(in the rows, 128 means zero)
Each path is a new rotation, seen through one point. The rows after it are directions, each followed by how far the rotation turns it, in degrees a step (0 if it stays put).
Each turn is a multiple of 5 degrees from 10 to 175, or 0.
Each row of a path follows its step; steps can be skipped.
path 1
step 0: [125 137 136 124 135 131 129 118 118 131 135 134 138 126 115 133 122 139
 141 126 133 126 127 149 125 132 133 117 130 138 139 122 138 134 122 136
 137]
step 1: [124 134 143 126 122 123 122 113 141 130 132 144 133 137 131 132 129 138
 137 133 123 133 120 140 123 126 134 111 130 130 126 138 127 132 115 122
 123]
step 3: [121 135 152 119 125 130 118 114 117 124 131 116 138 129 121 134 128 119
 140 119 130 125 120 138 118 127 139 130 130 127 135 133 129 131 124 121
 129]
step 4: [119 119 142 131 141 125 132 110 135 126 140 132 136 134 129 123 127 127
 131 112 117 129 115 143 132 130 134 122 122 133 133 137 129 133 134 117
 134]
step 5: [123 143 131 129 137 109 117 124 115 122 138 131 144 131 122 126 134 131
 138 127 123 123 118 140 130 125 126 115 131 134 118 132 130 120 135 125
 133]
step 6: [132 130 138 126 122 120 122 122 122 124 134 124 130 124 124 129 116 129
 146 107 126 129 129 136 128 125 126 110 127 142 124 133 136 129 118 114
 118]
step 7: [125 126 135 131 132 120 125 114 130 115 126 128 129 128 118 132 128 129
 128 119 117 123 136 138 118 133 129 120 129 139 121 148 107 130 125 116
 131]
step 8: [124 143 129 133 149 126 131 128 123 127 139 116 128 133 118 134 137 128
 144 112 130 124 123 142 119 127 124 130 120 129 121 142 126 128 124 124
 126]
step 10: [124 137 124 135 140 125 130 127 135 116 130 125 133 131 123 141 119 129
 129 119 118 116 130 150 133 127 127 119 129 152 129 123 123 128 126 129
 134]
Speeds:
[126 132 130 132 131 131 128 128 128 131 133 130 129 126 128 123 129 130
 126 131 131 126 127 125 132 127 127 128 125 131 128 128 130 130 126 125
 136]	80
[125 130 125 130 128 129 127 124 129 132 128 126 122 132 128 131 131 127
 129 133 127 126 126 128 127 127 130 129 128 133 135 126 126 128 126 128
 123]	45
[130 132 124 127 128 128 126 128 125 122 132 128 127 127 120 129 129 127
 125 130 127 126 126 129 129 131 132 131 125 127 126 128 133 127 126 132
 126]	135
[124 126 129 127 128 130 126 130 134 129 132 130 126 124 129 126 128 127
 125 128 124 125 130 136 126 132 127 127 128 125 130 131 126 129 126 131
 130]	110
path 2
step 0: [129 125 123 112 121 113 137 134 126 134 124 116 124 131 130 126 134 122
 120 128 117 149 127 116 122 137 128 125 132 132 137 133 139 131 132 128
 114]
step 1: [124 115 122 130 123 119 119 135 133 126 118 131 133 128 121 139 116 121
 129 126 146 130 134 133 119 129 112 117 125 125 129 123 140 126 111 127
 126]
step 2: [118 131 117 133 141 129 134 110 129 132 125 118 121 126 129 121 119 121
 130 131 126 148 137 124 124 124 125 114 141 122 129 124 128 134 134 124
 122]
step 3: [122 118 130 126 130 121 131 130 150 125 122 130 134 135 125 120 130 136
 135 129 137 123 140 117 129 118 129 123 120 125 126 125 151 121 140 133
 131]
step 4: [109 128 116 130 118 127 116 123 128 134 133 137 139 143 139 130 139 125
 127 127 121 143 129 117 129 129 125 122 138 129 126 128 127 121 129 121
 118]
step 5: [132 125 119 134 127 107 131 126 125 130 125 111 136 139 129 123 130 129
 126 127 129 121 120 131 127 131 136 110 117 122 122 130 147 130 115 128
 126]
step 7: [128 111 120 124 140 134 137 143 136 125 134 127 129 136 120 121 119 136
 135 122 125 142 125 126 120 127 133 109 133 122 118 137 136 128 125 129
 127]
step 8: [121 118 133 132 127 121 120 120 136 127 135 133 138 134 141 121 126 135
 122 126 130 143 135 131 130 127 122 117 134 143 139 107 133 133 129 138
 136]
step 9: [121 118 125 118 128 114 124 128 132 126 127 126 129 130 128 118 132 113
 142 129 120 135 121 110 128 141 131 127 130 122 128 137 143 144 128 131
 127]
Speeds:
[126 127 134 130 133 133 130 127 129 122 128 127 129 126 125 126 126 127
 124 129 130 134 130 131 124 129 124 126 128 124 126 129 127 126 129 130
 130]	70
[128 130 132 122 128 125 132 133 129 124 127 130 127 131 130 127 130 123
 129 133 127 126 133 126 128 128 125 132 128 129 131 131 131 128 129 127
 131]	125
path 3
step 0: [125 128 131 123 125 123 122 122 146 124 113 114 117 121 126 114 134 135
 137 132 147 123 127 133 144 126 129 120 121 114 142 124 125 132 126 115
 128]
step 1: [117 134 128 134 127 138 110 130 126 113 133 108 136 129 131 135 121 112
 122 129 125 128 128 123 114 142 131 113 138 130 129 129 143 124 118 129
 130]
step 2: [134 123 134 132 130 125 120 126 137 127 133 124 126 115 111 127 117 131
 131 122 127 142 112 120 117 116 120 123 116 127 125 123 113 133 149 137
 131]
step 3: [119 131 117 125 124 136 129 113 137 135 136 125 126 126 143 135 128 136
 131 139 131 117 119 121 118 114 133 139 130 117 127 122 125 138 102 129
 127]
step 6: [125 119 124 138 132 128 128 139 149 148 124 117 125 124 134 140 120 134
 124 115 123 139 139 128 129 112 140 131 124 137 129 115 129 127 132 128
 132]
step 7: [119 121 117 124 128 127 121 110 109 129 140 129 134 129 140 124 135 112
 130 127 132 126 122 133 135 125 117 136 130 132 117 106 128 137 130 124
 120]
step 8: [130 124 125 135 129 129 128 128 127 131 134 126 134 119 140 129 125 156
 133 128 145 126 133 139 138 132 128 109 120 128 116 142 129 117 134 135
 122]
step 9: [130 138 103 121 132 132 118 131 130 140 126 132 132 132 129 125 131 112
 130 123 125 129 117 137 127 131 147 120 131 131 143 124 117 111 127 119
 133]
step 11: [125 123 118 141 130 124 128 125 106 120 132 128 126 143 139 126 122 131
 134 144 128 128 115 122 121 104 124 124 123 135 130 129 130 114 132 123
 133]
Speeds:
[130 128 127 131 127 128 128 128 128 127 127 124 128 127 128 129 127 132
 131 131 134 128 132 125 128 124 133 131 125 131 128 134 129 128 121 126
 125]	140
[129 130 131 130 129 131 134 127 128 129 132 125 132 126 130 130 126 133
 129 131 127 126 131 131 125 132 131 126 132 125 127 125 133 131 125 131
 130]	155
[128 125 126 127 135 131 130 129 129 126 130 127 129 127 127 130 126 124
 125 131 129 123 127 128 129 121 128 130 128 125 125 129 129 129 133 132
 122]	80
path 4
step 0: [112 125 108 127 141 141 135 132 133 128 129 131 123 128 130 130 136 126
 126 119 140 117 121 137 122 115 111 118 129 125 121 122 133 126 137 127
 123]
step 1: [132 126 125 128 115 135 123 143 128 126 124 114 111 127 122 127 124 137
 137 123 140 122 136 126 139 110 120 123 124 132 122 133 117 124 123 129
 113]
step 3: [131 119 126 121 112 141 116 127 125 124 124 134 132 123 141 134 112 136
 129 123 122 120 127 145 131 135 124 141 132 124 141 119 138 125 130 134
 122]
step 4: [136 117 120 128 123 146 135 131 112 135 124 134 132 127 122 128 138 128
 127 126 132 115 128 140 125 129 122 111 132 130 132 128 137 126 128 142
 148]
step 5: [118  98 126 126 115 134 131 140 128 129 127 130 124 128 113 132 137 125
 130 126 135 129 121 113 134 123 122 127 130 121 126 136 141 129 130 122
 125]
step 6: [131 114 118 118 133 122 125 142 134 118 121 127 128 120 136 121 136 133
 129 123 131 132 130 118 144 124 136 129 137 132 110 123 124 128 130 147
 127]
step 7: [127 115 140 121 130 140 117 136 135 135 141 123 133 109 143 115 129 142
 125 121 131 127 129 131 124 126 136 131 128 125 133 115 123 124 135 120
 128]
step 8: [136 121 126 124 112 119 122 128 128 141 133 127 129 125 124 120 120 134
 124 122 132 110 140 135 114 137 142 127 147 134 130 137 127 117 122 133
 133]
step 10: [126 124 131 136 129 128 126 131 126 123 114 144 121 131 120 122 123 137
 120 107 121 133 124 128 134 116 129 127 143 139 115 129 139 130 142 126
 129]
Speeds:
[127 127 132 129 128 128 126 133 135 128 126 121 129 129 129 130 130 126
 129 129 127 131 130 128 126 127 123 129 129 133 123 124 128 124 126 128
 130]	70
[131 131 127 130 127 124 131 132 125 128 125 129 131 128 130 128 128 127
 131 131 130 127 132 129 132 124 130 128 130 131 129 130 125 125 127 136
 131]	155
path 5
step 0: [128 128 140 127 112 133 141 127 129 132 125 135 136 152 114 135 145 129
 137 129 120 135 118 132 118 118 128 123 130 121 128 123 142 125 118 127
 140]
step 3: [132 122 112 130 117 132 133 130 119 139 117 138 126 123 117 133 140 137
 125 112 127 122 130 144 128 142 123 139 119 114 123 122 122 114 116 120
 131]
step 4: [150 138 109 131 121 139 142 133 130 132 141 118 127 119 123 124 115 123
 142 130 129 132 126 131 127 136 121 116 117 135 120 135 138 121 133 135
 119]
step 5: [121 141 115 136 128 127 132 121 122 123 106 140 109 145 117 114 133 126
 136 132 141 129 123 128 125 130 120 130 129 138 117 126 123 122 129 133
 131]
step 6: [132 126 131 135 112 126 135 128 126 111 140 127 124 114 108 121 139 116
 133 125 142 133 122 128 127 126 128 117 117 114 134 114 132 123 125 123
 136]
step 7: [132 133 120 123 123 117 126 122 140 126 133 122 108 129 118 141 111 132
 135 134 131 140 126 118 129 112 123 130 121 135 116 126 114 128 110 133
 130]
step 8: [135 126 130 139 131 122 140 126 135 116 112 122 129 134 135 131 143 124
 129 116 126 142 112 148 124 112 124 127 128 123 117 128 129 132 124 122
 142]
step 9: [139 124 134 123 128 144 132 129 139 133 129 135 119 123 113 134 140 137
 134 131 113 119 128 118 130 129 128 118 114 116 116 137 132 133 111 121
 140]
step 10: [128 140 115 134 139 141 145 125 128 111 120 114 129 124 129 145 124 130
 126 131 133 116 112 124 128 121 128 129 137 130 119 134 131 120 114 134
 114]
Speeds:
[127 125 127 129 127 128 132 126 127 126 127 131 128 127 132 124 129 132
 127 132 126 134 133 129 133 128 128 128 128 127 131 127 130 132 123 133
 124]	0
[128 125 126 130 126 131 126 128 128 127 132 125 132 128 129 129 126 130
 126 122 131 131 132 126 126 127 128 129 131 129 128 124 123 122 122 129
 130]	90
[127 132 129 126 128 128 127 128 124 126 126 121 126 133 129 127 125 131
 133 127 128 130 127 125 129 127 133 131 129 130 126 130 129 128 126 123
 122]	135
path 6
step 0: [123 124 134 122 134 131 137 131 129 136 132 131 120 123 119 121 130 109
 135 122 128 122 128 145 135 117 116 138 126 117 126 141 136 144 137 125
 112]
step 1: [118 127 135 138 122 131 134 129 121 123 136 121 142 131 125 111 134 128
 139 125 149 129 126 127 128 138 105 127 133 133 128 122 134 133 142 131
 138]
step 2: [130 141 148 120 118 122 134 129 141 127 122 121 135 140 134 117 140 114
 129 132 124 117 119 134 128 124 130 128 132 133 130 147 140 133 134 124
 122]
step 3: [135 131 142 131 135 136 134 126 141 124 130 142 125 117 114 114 126 126
 132 122 144 128 137 135 125 142 123 124 135 126 138 127 139 119 141 141
 122]
step 4: [132 131 132 120 123 132 125 119 127 116 125 119 134 132 144 119 130 119
 129 112 139 108 113 125 126 130 133 138 142 125 121 132 127 117 140 129
 139]
step 5: [135 136 137 130 133 128 133 127 141 120 120 135 141 125 146 123 109 119
 123 138 127 138 135 123 125 139 138 129 137 129 142 131 139 130 131 142
 126]
step 7: [123 121 128 127 130 131 126 138 115 120 131 133 131 126 149 123 110 109
 128 128 135 135 125 129 137 138 118 141 142 123 128 119 122 138 128 133
 133]
step 9: [121 134 137 123 143 135 135 145 120 125 136 136 109 131 123 115 128 117
 132 130 130 135 133 142 142 130 120 128 139 126 133 138 117 136 129 128
 119]
step 11: [132 151 144 128 135 138 147 121 127 114 133 123 127 142 129 123 127 117
 129 142 129 130 125 127 133 125 124 123 128 137 129 148 130 132 126 127
 129]
Speeds:
[129 130 129 131 125 128 125 131 124 128 136 128 132 128 131 128 127 128
 128 128 133 122 127 123 128 127 129 130 128 124 127 122 128 130 127 127
 131]	120
[131 129 128 132 136 129 129 130 128 121 127 128 127 129 126 127 128 129
 128 133 126 130 127 128 130 124 128 129 128 127 123 124 124 130 125 122
 129]	25
[128 131 129 133 128 131 130 130 128 130 129 130 129 124 126 129 126 129
 126 131 129 133 130 126 128 135 123 129 134 128 129 131 126 128 124 129
 129]	170
[132 131 124 127 132 132 129 130 122 130 129 127 126 127 126 126 131 131
 123 125 127 129 130 131 129 129 127 126 128 124 127 126 127 129 136 130
 127]	125
[128 129 129 125 129 128 131 131 127 128 129 121 136 132 130 128 127 132
 125 133 125 130 128 125 126 125 130 125 130 130 133 130 128 129 130 128
 130]	115
[130 130 134 129 126 130 126 126 133 130 129 130 129 127 125 131 130 127
 125 130 132 130 125 130 127 125 129 130 129 132 126 127 130 126 135 126
 132]	35
[126 124 126 133 126 123 129 134 128 133 129 126 125 129 130 130 125 125
 130 128 127 132 130 128 129 127 125 129 128 128 127 127 128 132 134 124
 128]	45
path 7
step 1: [126 115 140 121 126 129 126 116 128 122 139 133 127 135 122 124 133 138
 118 109 135 111 134 113 133 132 137 135 117 128 119 116 137 131 119 134
 124]
step 2: [131 130 120 130 105 134 133 118 132 122 135 131 125 131 113 120 138 143
 127 106 135 116 122 119 130 128 133 135 116 130 133 124 132 127 132 124
 131]
step 3: [123 138 125 114 107 131 125 120 134 124 133 139 126 128 116 120 127 140
 125 130 134 104 117 123 126 139 119 132 119 133 125 130 121 135 121 134
 128]
step 4: [133 128 139 128 114 133 123 124 124 121 143 127 133 130 116 118 115 143
 125 119 125 117 135 119 116 135 114 131 122 132 118 115 129 137 125 140
 122]
step 5: [132 134 130 131 106 133 126 141 120 125 150 125 125 120 114 117 131 146
 123 121 132 131 124 117 122 135 121 129 122 119 127 128 131 127 127 123
 139]
step 6: [124 133 140 111 114 127 131 131 123 124 135 136 137 111 125 114 129 142
 123 137 141 122 118 112 130 135 123 130 126 118 113 129 132 124 131 132
 132]
step 9: [122 121 130 120 112 135 134 131 144 120 140 142 133 126 136 127 128 128
 127 133 142 128 123 117 122 130 123 132 131 121 102 123 123 137 122 134
 130]
step 10: [125 123 138 130 123 148 140 130 136 114 148 137 125 126 135 128 127 130
 124 111 120 135 130 114 127 131 128 139 130 121 117 124 134 133 120 132
 123]
step 11: [119 147 121 132 114 142 139 132 130 115 135 130 132 121 138 131 135 140
 123 110 135 129 120 118 128 135 136 137 135 127 120 131 125 132 129 120
 132]
Speeds:
[125 132 127 131 127 128 126 129 123 132 131 126 132 122 128 129 126 132
 128 134 128 128 132 130 125 128 127 130 128 126 130 127 131 124 129 128
 124]	45
[130 122 129 129 127 127 124 134 129 129 133 127 127 129 129 129 127 126
 128 129 129 126 134 130 123 128 127 125 129 126 126 124 124 130 124 125
 131]	80
[129 130 126 130 129 133 130 132 129 126 127 130 130 125 134 132 128 123
 131 130 126 130 130 123 129 131 126 129 132 126 125 128 130 130 130 128
 132]	20
path 8
step 0: [113 130 127 132 130 126 136 138 132 133 137 114 134 119 137 133 112 128
 127 121 138 136 136 130 125 106 137 124 128 121 136 125 147 126 130 130
 126]
step 1: [119 124 127 131 139 126 135 136 130 134 123 121 124 123 119 127 130 134
 148 142 136 128 125 140 123 141 124 132 141 121 128 135 127 114 138 115
 117]
step 2: [125 126 136 137 118 128 127 133 132 134 111 136 124 120 122 134 125 128
 120 119 136 114 121 136 138 113 124 133 118 125 103 126 132 121 127 125
 119]
step 3: [115 133 134 129 132 137 130 131 136 133 130 108 137 127 141 133 119 129
 119 125 125 129 130 131 127 117 131 125 130 109 136 125 138 111 137 129
 137]
step 5: [118 119 135 134 112 129 128 135 133 134 108 126 133 112 127 139 136 131
 114 128 118 126 119 138 133 121 118 132 129 128 112 133 120 123 124 124
 122]
step 7: [122 114 121 135 138 121 141 138 141 124 128 118 121 123 123 135 138 129
 143 134 125 122 136 138 120 136 121 119 116 115 135 136 125 128 128 119
 126]
step 9: [122 132 118 124 126 136 134 132 121 122 138 117 133 125 128 144 115 130
 117 128 126 118 127 139 134 127 128 126 134 122 125 139 134 110 148 121
 139]
step 10: [131 119 118 136 140 127 140 131 142 123 127 117 122 130 126 133 125 127
 142 123 139 116 129 135 127 128 130 131 108 109 127 132 137 134 121 120
 114]
step 11: [127 132 140 141 121 120 138 145 132 126 118 123 125 114 138 124 127 131
 111 133 128 141 120 139 126 129 123 138 138 120 123 127 127 129 128 113
 122]
Speeds:
[126 124 123 126 122 125 127 128 125 126 129 127 130 124 125 131 132 126
 129 130 126 128 131 129 126 127 123 123 127 131 132 127 130 132 128 130
 130]	40
[133 127 132 129 125 122 130 131 128 129 120 125 126 133 122 126 128 131
 129 127 128 128 128 127 129 129 125 129 128 128 129 131 129 130 127 129
 129]	120
[128 131 126 128 126 128 131 131 129 128 126 132 126 124 128 129 132 125
 134 129 125 132 128 128 131 132 126 135 127 126 127 123 126 127 127 128
 126]	115
[129 128 131 129 127 130 129 123 126 124 130 128 127 129 123 131 131 124
 129 123 128 135 126 128 131 126 128 126 127 124 126 131 132 124 127 130
 131]	110
[128 124 125 126 127 129 132 126 129 131 126 132 127 129 129 123 129 124
 132 128 128 123 127 133 128 128 130 126 127 126 124 132 128 129 123 126
 132]	130
